In the data rows, zero lies at 4.5, halfway between 4 and 5.
Some points, one per row:
[5 5 4 7 3 0 1 5 4 5 3 4]
[3 6 4 2 4 9 7 4 5 2 3 6]
[3 6 4 2 4 9 7 4 5 2 3 6]
[6 3 5 6 5 5 5 5 2 9 6 4]
[7 4 5 7 3 3 2 4 4 4 3 2]
[4 3 9 4 3 4 5 7 8 4 2 4]
[4 3 1 4 8 6 5 6 4 6 5 4]
[3 4 4 1 5 6 6 4 4 2 4 5]
[3 6 3 1 4 8 5 6 6 1 3 4]
[5 4 6 8 8 3 6 6 4 4 6 3]
[6 2 4 5 3 3 2 1 4 5 8 5]
[0 2 2 5 6 6 4 5 2 3 5 3]
[6 5 5 4 3 4 4 4 5 7 3 5]
[3 6 4 2 5 6 6 4 8 3 2 9]
[2 8 5 3 6 9 5 9 7 3 2 5]
[5 4 6 8 8 3 6 6 4 4 6 3]
[3 5 3 4 7 6 5 7 2 4 5 3]
[7 3 5 6 3 4 5 3 3 5 4 3]
[3 6 4 3 5 8 6 7 3 5 3 5]
[9 5 7 3 5 2 3 3 6 7 6 5]
[7 4 5 7 5 2 5 5 5 7 6 3]
Here are 24 more points, each followed by its number:
[4 7 4 1 5 8 5 4 6 3 3 7] 0
[1 4 3 3 5 6 3 3 4 3 6 6] 1
[1 3 2 3 6 8 6 5 3 5 6 6] 2
[6 3 2 5 4 3 2 6 5 3 6 4] 3
[4 3 3 5 2 0 4 1 2 6 7 4] 4
[7 5 5 7 5 4 4 6 4 7 3 5] 5
[6 5 7 7 3 3 6 6 6 4 3 5] 6
[5 5 5 3 5 1 4 2 2 5 7 6] 7
[5 5 5 7 3 0 1 5 4 5 3 4] 8
[6 3 4 4 4 1 1 2 4 4 6 5] 9
[2 4 4 2 8 6 4 3 5 4 4 5] 10
[6 2 5 3 5 2 4 0 4 7 6 6] 11
[6 6 3 6 2 3 3 4 6 4 5 3] 12
[3 5 3 5 5 7 6 6 4 5 4 5] 13
[3 5 3 3 7 6 5 7 2 4 5 3] 14
[5 1 3 7 6 2 5 2 3 4 8 4] 15
[8 4 5 6 3 2 3 3 3 5 4 4] 16
[5 3 9 4 3 4 5 7 8 4 2 4] 17
[2 7 4 4 5 5 5 4 4 3 4 4] 18
[5 4 3 4 8 6 9 8 2 7 6 3] 19
[4 4 6 8 4 4 5 5 7 6 3 5] 20
[4 2 4 4 2 1 4 1 3 4 6 4] 21
[4 4 4 6 4 3 4 4 6 6 6 5] 22
[0 5 4 4 5 6 4 5 3 5 3 4] 23
Which three of these numbered points are nearest to each point below, looking only along the 4 directions in which the first points spread most? Their numbers follow each, nearest first.
[6 6 2 5 5 7 8 6 7 4 4 3] > 13 10 18
[5 5 4 2 4 9 5 5 8 4 1 8] > 0 10 18
[3 8 7 1 4 8 3 4 8 3 3 8] > 0 18 17
[3 4 4 3 8 8 8 6 4 6 5 3] > 19 14 13
[4 2 6 4 3 0 2 1 4 5 6 4] > 9 16 21
[5 1 3 7 6 2 5 2 3 4 7 4] > 15 4 7
[2 7 5 1 5 6 4 5 6 4 2 9] > 0 10 18
[7 3 3 7 7 1 4 3 2 5 6 3] > 15 4 7
[6 5 7 7 3 3 6 5 7 4 3 5] > 6 20 17
[5 3 9 4 3 4 5 7 8 4 2 4] > 17 6 20
[1 4 3 3 5 6 3 4 4 3 6 6] > 1 10 23
[4 4 4 6 4 3 4 4 6 6 6 5] > 22 3 5
[8 4 5 6 3 2 4 3 3 5 4 4] > 16 9 22
[2 4 6 1 4 9 4 6 5 6 3 7] > 0 10 13
[6 5 7 7 3 3 6 5 6 4 3 5] > 6 20 17
[8 5 4 8 3 2 6 3 5 7 5 3] > 16 5 22
[6 5 1 4 8 5 8 6 1 2 3 3] > 14 13 23
[5 6 6 7 4 2 5 5 6 6 4 4] > 20 6 5
[6 5 4 6 2 3 2 4 4 4 3 4] > 12 3 8
[1 4 4 2 8 6 4 3 4 4 5 4] > 10 13 2
[6 3 2 5 3 3 2 6 4 3 6 4] > 3 12 22
[6 5 1 4 8 4 8 6 1 2 3 3] > 14 13 23
[3 5 3 3 3 7 6 6 4 3 4 4] > 18 23 10
[5 2 4 4 4 1 1 0 4 5 7 5] > 4 9 21
[7 8 7 4 3 1 3 3 6 5 4 6] > 6 12 20
